128 stands for zero in the data rows.
What is the hidden score of each row? Scores go from 0 to 20, and 10 is about the middle. The score is a weighted sum of the row's numbers plus the product of two more (or one squared), each taken from its middle value.
[111, 115, 165, 113, 182, 100, 140, 102, 109, 122, 118, 128, 147, 147, 109, 138] -> 11
[129, 83, 105, 163, 115, 152, 170, 116, 146, 108, 121, 121, 158, 160, 157, 118] -> 13
[134, 145, 99, 128, 117, 129, 112, 140, 123, 133, 155, 146, 92, 141, 143, 128] -> 8
[127, 134, 98, 134, 110, 134, 120, 149, 120, 148, 155, 123, 102, 134, 137, 116] -> 13
[134, 164, 147, 100, 143, 108, 99, 119, 134, 139, 146, 135, 139, 92, 102, 141] -> 8
[141, 173, 143, 91, 151, 100, 100, 155, 144, 145, 167, 132, 113, 99, 107, 133] -> 9
[104, 135, 161, 111, 136, 105, 120, 92, 117, 87, 93, 108, 191, 112, 108, 118] -> 7
[125, 131, 161, 132, 149, 110, 133, 106, 110, 106, 112, 123, 145, 126, 104, 104] -> 9
[137, 101, 100, 155, 93, 167, 156, 137, 130, 101, 119, 130, 135, 156, 158, 118] -> 9
[122, 116, 156, 151, 161, 110, 123, 110, 105, 100, 106, 128, 142, 136, 98, 145] -> 16
[109, 142, 113, 130, 114, 142, 98, 144, 143, 141, 153, 133, 120, 131, 142, 126] -> 12
[114, 153, 148, 109, 136, 128, 102, 140, 150, 148, 149, 137, 117, 86, 104, 125] -> 11
[140, 126, 99, 140, 98, 145, 100, 149, 149, 144, 153, 116, 116, 133, 152, 130] -> 13
[128, 128, 120, 112, 106, 135, 108, 169, 123, 142, 143, 121, 104, 130, 138, 136] -> 10
[143, 103, 97, 151, 112, 166, 133, 140, 121, 95, 104, 120, 141, 155, 179, 141] -> 10
[124, 143, 98, 134, 122, 136, 108, 153, 132, 144, 132, 124, 102, 140, 146, 124] -> 10
[139, 151, 113, 138, 116, 131, 128, 161, 107, 140, 151, 136, 108, 134, 140, 132] -> 12
[115, 149, 109, 117, 95, 154, 120, 155, 143, 138, 155, 113, 119, 133, 145, 124] -> 7
[112, 158, 134, 114, 153, 107, 131, 153, 148, 166, 167, 122, 130, 97, 103, 138] -> 13
[112, 130, 95, 120, 98, 166, 117, 146, 134, 139, 139, 132, 122, 143, 141, 129] -> 10
[128, 163, 133, 108, 135, 99, 123, 148, 166, 151, 149, 123, 113, 88, 113, 129] -> 8
[134, 132, 150, 125, 124, 118, 134, 109, 125, 113, 103, 118, 150, 120, 109, 147] -> 10
[121, 130, 101, 132, 103, 141, 131, 153, 155, 136, 156, 119, 108, 135, 157, 124] -> 8
[149, 102, 102, 165, 100, 166, 163, 119, 142, 109, 106, 116, 156, 156, 164, 123] -> 14
[119, 155, 130, 103, 146, 114, 137, 127, 127, 142, 148, 156, 116, 102, 108, 132] -> 10
[121, 171, 142, 120, 134, 95, 115, 111, 154, 144, 130, 118, 116, 79, 98, 139] -> 10
[128, 147, 102, 123, 97, 143, 121, 146, 116, 137, 146, 125, 118, 134, 139, 135] -> 13
[128, 156, 138, 100, 138, 123, 107, 126, 148, 152, 154, 120, 118, 95, 114, 134] -> 5
[130, 135, 105, 142, 87, 145, 150, 146, 120, 158, 144, 145, 105, 144, 146, 126] -> 13
[112, 124, 162, 132, 161, 99, 94, 57, 124, 85, 76, 104, 173, 111, 92, 144] -> 14
[111, 112, 154, 135, 153, 103, 126, 66, 101, 108, 106, 150, 157, 129, 112, 120] -> 10
[94, 107, 160, 124, 149, 104, 136, 91, 97, 92, 94, 122, 156, 125, 94, 137] -> 11
[133, 154, 149, 114, 148, 108, 113, 153, 142, 179, 152, 113, 113, 96, 103, 126] -> 12
[120, 157, 144, 109, 150, 122, 95, 115, 137, 148, 151, 110, 124, 87, 103, 143] -> 8
[138, 167, 142, 113, 136, 111, 98, 152, 143, 145, 162, 109, 113, 96, 109, 105] -> 8
[122, 127, 127, 137, 123, 137, 123, 148, 120, 149, 149, 129, 97, 135, 148, 129] -> 12
[158, 87, 116, 163, 83, 138, 157, 121, 136, 97, 88, 123, 159, 164, 159, 119] -> 14
[155, 95, 112, 168, 105, 141, 148, 126, 124, 113, 97, 129, 149, 157, 159, 126] -> 15
[117, 117, 150, 133, 172, 104, 127, 93, 112, 112, 114, 130, 145, 128, 101, 130] -> 10
[122, 124, 164, 147, 161, 105, 124, 132, 118, 113, 108, 133, 145, 125, 115, 118] -> 16
[139, 114, 167, 122, 149, 92, 155, 90, 119, 125, 116, 94, 151, 129, 111, 112] -> 10
[137, 123, 115, 139, 116, 143, 132, 169, 128, 140, 147, 153, 94, 132, 143, 125] -> 10
[135, 129, 164, 122, 148, 105, 119, 100, 121, 100, 97, 134, 165, 116, 98, 128] -> 10
[95, 101, 166, 138, 161, 83, 159, 73, 97, 91, 106, 108, 146, 137, 109, 122] -> 8
[120, 140, 108, 136, 116, 143, 136, 163, 132, 156, 147, 113, 104, 128, 155, 116] -> 7
[135, 80, 109, 143, 109, 161, 147, 133, 125, 116, 114, 119, 140, 165, 149, 126] -> 9
[120, 128, 112, 144, 102, 145, 134, 160, 137, 145, 155, 134, 109, 137, 152, 129] -> 13
[121, 161, 136, 105, 157, 97, 106, 147, 147, 156, 148, 138, 123, 94, 95, 115] -> 15
[121, 162, 154, 91, 153, 101, 127, 136, 154, 142, 157, 129, 108, 101, 111, 127] -> 4
[105, 159, 110, 142, 111, 138, 123, 145, 134, 158, 146, 119, 110, 132, 152, 120] -> 10
[120, 105, 177, 127, 167, 93, 126, 78, 110, 102, 60, 138, 159, 125, 89, 148] -> 13
[127, 170, 135, 106, 132, 104, 121, 134, 163, 167, 163, 152, 108, 88, 104, 134] -> 10
[133, 146, 154, 100, 148, 118, 109, 104, 128, 148, 138, 107, 155, 87, 97, 140] -> 7
[146, 131, 116, 124, 107, 129, 96, 130, 111, 139, 157, 126, 119, 136, 140, 112] -> 9
[133, 132, 107, 129, 124, 122, 104, 148, 133, 134, 140, 137, 113, 135, 130, 150] -> 12
[144, 105, 111, 156, 114, 145, 158, 111, 121, 107, 95, 110, 148, 157, 135, 113] -> 12
[134, 88, 106, 139, 120, 151, 142, 124, 113, 109, 112, 128, 141, 164, 152, 142] -> 8
[115, 138, 152, 123, 138, 95, 126, 93, 124, 97, 92, 130, 167, 108, 104, 147] -> 10
[131, 147, 88, 141, 73, 131, 96, 157, 144, 141, 149, 129, 112, 132, 151, 112] -> 12
[124, 117, 154, 135, 155, 87, 151, 99, 106, 112, 100, 122, 162, 110, 103, 131] -> 12
[123, 94, 106, 149, 110, 150, 145, 129, 134, 98, 89, 106, 135, 153, 160, 132] -> 9
[132, 150, 147, 89, 145, 114, 107, 140, 133, 140, 137, 108, 133, 92, 92, 135] -> 14
[156, 89, 109, 166, 89, 149, 155, 108, 121, 77, 106, 125, 162, 153, 159, 123] -> 13
[123, 135, 119, 118, 128, 136, 107, 157, 122, 148, 138, 131, 111, 138, 148, 140] -> 8
[120, 133, 101, 137, 111, 145, 110, 138, 115, 154, 145, 121, 98, 125, 148, 127] -> 8
[130, 84, 121, 166, 126, 156, 144, 138, 110, 91, 105, 139, 151, 159, 157, 119] -> 17
[132, 103, 120, 145, 123, 157, 137, 138, 109, 123, 111, 127, 135, 157, 145, 121] -> 10
[140, 145, 111, 142, 97, 132, 114, 148, 141, 134, 155, 147, 119, 132, 152, 114] -> 12
[149, 125, 129, 119, 98, 128, 128, 140, 108, 153, 155, 122, 95, 135, 142, 111] -> 9
[139, 131, 119, 141, 105, 131, 125, 143, 139, 137, 139, 130, 86, 136, 150, 133] -> 14
[104, 135, 123, 118, 120, 118, 95, 146, 127, 142, 147, 130, 114, 138, 130, 120] -> 12
[124, 97, 113, 148, 115, 149, 153, 120, 103, 97, 110, 137, 131, 163, 151, 112] -> 7
[97, 120, 135, 106, 127, 102, 125, 88, 140, 110, 131, 123, 151, 118, 113, 140] -> 7
[135, 150, 142, 124, 149, 113, 104, 133, 136, 147, 142, 131, 125, 79, 107, 145] -> 13
[129, 133, 108, 133, 111, 136, 116, 139, 138, 147, 142, 116, 101, 137, 147, 129] -> 9
[133, 155, 136, 114, 158, 110, 119, 135, 136, 160, 161, 147, 128, 103, 102, 131] -> 12
[125, 121, 160, 127, 148, 106, 121, 92, 116, 106, 113, 129, 156, 126, 105, 162] -> 14
[137, 102, 94, 163, 84, 171, 133, 127, 121, 105, 109, 134, 143, 164, 158, 110] -> 11
[117, 146, 125, 123, 123, 141, 123, 147, 111, 140, 143, 146, 102, 131, 145, 130] -> 7
[133, 106, 125, 151, 127, 145, 157, 122, 122, 113, 119, 131, 113, 155, 150, 146] -> 15
[130, 152, 134, 107, 150, 103, 133, 107, 149, 129, 145, 146, 117, 89, 100, 143] -> 5
[143, 137, 103, 125, 107, 129, 115, 146, 125, 149, 136, 124, 116, 123, 138, 102] -> 14
[128, 134, 122, 139, 122, 153, 112, 147, 138, 141, 154, 143, 102, 139, 144, 128] -> 18
[123, 119, 162, 123, 138, 118, 129, 111, 118, 109, 100, 122, 140, 124, 109, 125] -> 9
[126, 110, 162, 124, 152, 84, 133, 92, 119, 89, 83, 91, 178, 117, 93, 146] -> 12
[158, 90, 85, 158, 88, 167, 146, 119, 140, 117, 113, 117, 138, 150, 154, 129] -> 10
[140, 118, 153, 118, 162, 95, 132, 94, 108, 100, 91, 107, 150, 114, 98, 117] -> 11
[119, 139, 135, 128, 129, 129, 145, 142, 112, 137, 144, 130, 91, 136, 139, 121] -> 7
[123, 144, 122, 127, 122, 132, 126, 181, 142, 156, 162, 147, 86, 141, 141, 117] -> 11
[131, 110, 172, 130, 142, 95, 129, 88, 123, 80, 89, 101, 179, 125, 99, 128] -> 11
[121, 133, 155, 103, 146, 101, 114, 106, 107, 89, 95, 107, 170, 112, 103, 135] -> 11
[132, 96, 126, 155, 135, 134, 169, 130, 118, 105, 108, 124, 134, 161, 151, 141] -> 11
[143, 157, 146, 102, 158, 120, 127, 116, 151, 138, 133, 130, 141, 91, 99, 137] -> 6
[139, 127, 116, 143, 122, 137, 99, 172, 122, 153, 164, 136, 115, 146, 149, 125] -> 13
[112, 132, 93, 130, 79, 163, 139, 153, 145, 144, 148, 103, 105, 146, 158, 127] -> 7
[132, 132, 125, 110, 129, 123, 120, 159, 121, 129, 139, 152, 98, 133, 128, 143] -> 10
[124, 96, 98, 161, 88, 127, 145, 123, 123, 94, 102, 105, 153, 160, 169, 133] -> 10
[116, 129, 90, 133, 85, 146, 122, 140, 146, 145, 128, 128, 93, 136, 152, 114] -> 8
[139, 170, 143, 112, 138, 106, 107, 138, 137, 139, 150, 121, 137, 96, 104, 117] -> 10
[131, 138, 110, 124, 121, 136, 137, 168, 133, 133, 144, 118, 111, 124, 153, 115] -> 5
[130, 136, 116, 116, 140, 154, 140, 147, 131, 163, 175, 128, 100, 134, 132, 140] -> 7
[125, 130, 120, 136, 138, 131, 105, 161, 123, 146, 144, 128, 97, 133, 143, 145] -> 12
[140, 148, 122, 132, 123, 147, 113, 158, 117, 131, 140, 137, 97, 140, 134, 143] -> 10
[112, 111, 149, 118, 136, 102, 134, 105, 113, 104, 109, 104, 142, 145, 126, 125] -> 9
[134, 120, 110, 131, 110, 147, 128, 151, 153, 143, 137, 121, 104, 133, 156, 116] -> 8
[129, 133, 93, 149, 104, 149, 105, 138, 144, 143, 155, 116, 95, 132, 145, 138] -> 15
[135, 137, 119, 135, 98, 146, 129, 172, 106, 139, 142, 148, 92, 128, 152, 136] -> 9
[119, 130, 93, 127, 110, 139, 144, 141, 108, 146, 143, 120, 103, 127, 146, 121] -> 13
[121, 119, 155, 124, 159, 114, 135, 112, 99, 117, 116, 106, 146, 123, 107, 138] -> 9
[124, 148, 144, 106, 161, 100, 114, 131, 147, 153, 142, 129, 113, 103, 119, 130] -> 6
[124, 153, 143, 102, 150, 103, 113, 105, 167, 128, 154, 142, 139, 91, 105, 112] -> 5
[130, 174, 145, 111, 160, 99, 118, 149, 155, 153, 153, 147, 109, 90, 116, 148] -> 10
[139, 133, 122, 120, 114, 138, 133, 144, 112, 149, 151, 147, 98, 136, 140, 122] -> 8
[130, 165, 139, 91, 119, 112, 104, 145, 147, 166, 148, 117, 126, 91, 108, 124] -> 13
[139, 104, 102, 156, 108, 153, 147, 133, 124, 109, 110, 128, 124, 152, 157, 110] -> 8
[115, 137, 116, 140, 114, 151, 98, 143, 111, 147, 153, 122, 101, 132, 142, 140] -> 13
[122, 127, 123, 123, 123, 133, 130, 145, 114, 135, 138, 129, 99, 141, 145, 118] -> 7
[127, 159, 143, 101, 132, 96, 102, 115, 132, 148, 125, 128, 129, 81, 109, 141] -> 7
[121, 95, 157, 124, 163, 112, 139, 70, 99, 116, 97, 162, 138, 142, 103, 139] -> 10
[102, 103, 170, 125, 177, 110, 141, 108, 98, 103, 107, 110, 160, 142, 92, 137] -> 13
[134, 118, 114, 125, 115, 130, 120, 119, 131, 128, 142, 156, 113, 128, 151, 115] -> 6
